(in the rows, 128 means zero)
One turn sends every row of this set to another row. A few are shown first. Where does it send the rows asked after them?
kisid: [119 165 174 148 102 122 124 141 180 121 137 116 156 121 128 140 147 103]
mamab: [123 141 145 124 112 105 107 121 144 138 135 135 184  95 136 128 149 119]
finu: [151 124 145 110 114 128 138 146 138 117 141  88 148 103 126 129 154 132]
fut: [121 120 134  96 120 128 125 128 110 124 140 127 161 129 136 135 146 144]
zimi: [ 98 149 139 138 122 114 117 137 151 125 136 137 155 144 152 154 132 104]
gorab: [129 130 149 144 107 128 152 150 135 122 137 114 154  92 128 128 128 101]
ratop: [132 131 156 123  94 147 140 126 143 123 130 104 146 163 140 133 163 123]
Vosaz: [114 130 141 100 119 111 109 143 177 125 129 130 140 126 122 149 146 139]
Dor: [113 132 119 129 120 106 134 137 136 126 138 112 134 115 114 133 149  97]
tir: [105 134 180  96 120 109 103 135 150 125 133 137 159 139 134 153 153 130]
rur: [117 125 174 121  75 136 160 130 164 122 139 124 156 128 129 134 146 108]
Zif: [133 110 176 127 126 120 123 117 148 117 143  98 139 135 136 123 163 142]
Kemu: [122 148 197 136 114 144 145 135 173 127 144 125 162 126 128 138 140 127]
keviz: [150 136 143 121  92 141 142 125 136 122 147 104 147 139 136 137 176 110]
tured: [132 123 142 101  81 136 141 129 120 128 147 107 139 118 134 129 145 127]
sofav: [105 137 156 123 134 114 123 138 150 129 153 128 161  80 117 140 136 115]
dobir: [117 119 115 112 114 116 120 128 121 125 138 106 143 120 129 136 158 111]
tafi: [111 155 142 134 115 120 110 125 141 112 162 135 131 150 125 146 156 114]
zov: [119 135 138 127 156 131 111 134 131 136 147 103 144 116 123 143 156 126]
beb: [108 148 165 113 106 122 139 130 147 124 114 110 134 158 149 127 142 130]
Gorem: [133 136 142 131 115 126 112 137 142 119 162 134 182  94 115 147 151 116]
Zis: [123 155 163 120 101 130 128 149 143  97 134 116 142 161 135 142 134 134]
loz: [121 117 129 104  87 123 110 139 136 114 127 137 152 131 142 129 137 127]
Sozu: [130 157 159  90  90 136 119 130 144 124 136 124 173 122 111 134 161 142]
sesek: [113 134 171 124 118 137 138 164 157 114 149 120 147  96 123 165 153 130]
sigav: [122 174 119 132  95 140 133 133 146 124 140 122 172 126 129 135 141 117]
pati: [112 118 180 160 119 122 138 122 144 122 140 125 145 125 138 124 137 111]
lus: [120 138 147 121 110 116 133 112 153 155 124 140 180 108 133 125 146 106]
naz: [113 166 160 132 101 145 137 123 119 127 147 122 182 133 139 140 152 102]
Folu: [114 128 189 114 106 132 134 153 152 116 137  91 147 144 137 135 158 135]
Tad: [113 149 159 118 111 139 116 154 140  97 155 106 136 145 127 157 150 135]
vadi: [122 127 143 123 113 131 133  98 139 145 138 108 153 147 130 113 150 104]
fer: [131 130 127 141 123 124 135 113 137 133 145 135 155  95 123 132 138 104]
Bepa: [114 136 174 154 149 121 129 136 169 121 136 119 160 122 126 138 151 112]
nipa: [126 128 195 121 110 157 134 126 155 128 147 115 166 126 141 141 152 140]
pak: [114 165 169 141 142 124 126 122 137 133 140 110 176 142 123 141 157 122]
dat: [116 143 159  97 102 136 134 141 154 141 117 118 191 110 132 142 143 129]
Vaso: [124 180 177 142 125 112 126 132 151 119 142 116 174 124 130 141 147 127]
Non: [119 123 136  96  79 129 124 144 157 119 139 137 139 114 138 140 140 120]
zemo: [ 90 123 171 128 137 121 128 138 156 132 138 124 152 103 119 138 123 127]

Tad turns into pak
finu turns into Zif
Dor turns into keviz
Now find these:
vadi turns into rur
Vaso turns into mamab
fer turns into tured
sigav turns into Sozu
ratop turns into Kemu
tafi turns into naz
beb turns into kisid

One turn sends every row of this set to another row. A few are shown first. Where does it send the rows asked after them?
por: [ 96 147 132 138 133 118 129 152 117 159 139 139 107 122  97 170  91 133
 151 120 120 168 143 138 155 112 149 114 141 145 147 142 130 116 135]
zesa: [ 98 139 119 136 124 117 136 139 115 159 135 139 107 124  92 177  90 129
 141 110 137 166 137 138 154 120 145 123 133 139 148 144 125 109 136]
Leba: [ 97 147 123 143 134 125 129 154 117 156 138 137 103 124  97 176  95 133
 144 118 128 165 141 137 156 115 152 117 135 142 141 141 130 115 136]
repi: [113 162 101 134 129 116 126 137 130 127 138 133 121 136 146 138 102  65
 151 149 156 158 106 124 167 145 130 167 175 144 134 139  89 118 146]
Pezu: [110 180 123 118 130 128 132 123 122 120 159 132 114 129 140 106 115  97
 148 148 127 171  97 152 166 141 107 142 174 127 130 138  96 145 157]
mor: [104 136  82 140 127 119 108 133 132 117 151 128 106 138 149 134 110  97
 151 165 148 142  92 132 136 121 125 150 188 137 118 138 102 124 135]
fab: [ 96 142 132 131 139 119 132 145 125 160 140 132 103 128  90 167 100 131
 143 118 119 167 138 133 152 117 147 112 140 142 149 139 134 109 138]
bodur: [ 93 140 130 134 133 122 137 140 116 158 134 143 110 126  91 171  90 128
 146 117 120 170 136 142 154 115 146 121 138 144 154 142 129 112 137]
lem: [113 159 120 117 141 135 126 125 127 132 159 137 122 117 144  98 109 107
 140 150 136 154  95 137 158 128 107 147 190 136 129 147  96 133 152]
gasev: [ 99 143 132 127 131 110 129 143 125 164 141 132 107 125  93 168  96 128
 144 111 127 166 142 130 153 121 142 113 142 142 150 141 130 106 135]
samoz: [114 141  82 141 120 108 119 132 131 105 157 134 100 137 149 132 119  83
 153 168 143 163 105 139 132 127 143 133 183 134 125 134 106 133 139]
gofod: [101 153  86 140 111 106 111 128 129 107 153 124  98 149 147 142 113  87
 163 162 140 158  95 148 141 134 123 143 172 129 121 130 100 136 137]
divav: [109 160 100 126 137 125 110 136 124 134 147 132 123 135 151 123 111  85
 141 145 151 141  95 121 156 134 108 160 188 140 126 136  97 119 145]
Sebi: [127 139 110 145 139 118 138 122 143 109 159 141  98 113 131 109  98 109
 152 161 127 171  93 163 145 116 132 136 176 123 138 140  96 146 147]
dagad: [103 149 123 140 128 120 128 150 115 160 142 138 107 121  97 174  94 132
 142 110 139 166 145 136 158 119 143 117 132 141 140 142 125 111 134]
petil: [ 96 141 128 131 128 113 134 139 115 161 136 143 112 125  93 171  87 126
 144 108 129 168 137 137 152 117 141 121 137 142 155 142 126 109 136]
pob: [110 134 104 131 131 128 123 122 136 117 164 133 104 120 142 109 110 120
 149 169 133 156  91 149 139 115 124 136 191 132 121 151 102 138 143]
nukog: [103 180 104 126 126 115 114 134 120 122 146 128 116 148 148 131 114  74
 153 144 140 157  97 136 162 146 109 155 173 132 129 125  96 130 147]
resoz: [115 169  94 130 127 113 117 140 121 121 143 131 117 141 154 130 119  65
 142 150 150 155 106 120 152 142 131 150 183 135 132 130 104 126 149]
Mefi: [100 140 123 136 136 125 132 147 125 156 141 132 100 129  89 173 105 131
 140 118 129 167 139 135 154 120 149 114 135 141 143 141 132 107 136]
rer: [ 95 138 121 138 129 128 139 142 117 155 135 139 104 126  89 177  94 132
 140 118 129 169 134 140 155 118 150 122 134 141 147 144 129 112 138]
pep: [125 150 106 130 129 119 134 122 131 108 168 139 102 117 141 102 119 104
 144 163 130 174 103 153 140 123 133 123 183 126 131 142 104 147 150]
Nire: [114 131  81 155 130 114 122 133 140 105 152 140 100 136 139 142 106  80
 159 166 147 164 101 150 142 124 139 148 172 141 127 133  92 124 132]
guz: [108 154 107 132 116 119 128 119 131 106 166 128  96 129 139 117 114 112
 158 167 128 173  95 163 146 128 122 131 172 123 121 143 100 151 146]
dudav: [126 171 129 124 138 120 143 126 134 130 144 134 120 113 139 105  97  93
 144 142 136 165  98 136 170 136 122 155 179 127 144 145  92 140 161]
nup: [100 147 133 134 127 111 127 147 116 162 143 140 111 118  99 169  88 131
 148 112 130 168 147 136 156 116 141 114 139 145 146 142 125 112 133]
meba: [126 177 119 118 137 123 134 130 122 125 154 137 119 121 146 101 118  86
 134 143 137 165 104 134 160 138 121 140 184 127 138 137 102 139 160]
Mude: [100 140 124 132 127 116 131 143 124 161 143 132 103 127  92 174 100 128
 140 112 138 166 143 130 154 123 144 116 135 140 142 142 128 103 135]

resoz turns into samoz
Pezu turns into nukog
Mude turns into Mefi
Now find these:
repi turns into Nire
nup turns into dagad
pob turns into lem
zesa turns into rer

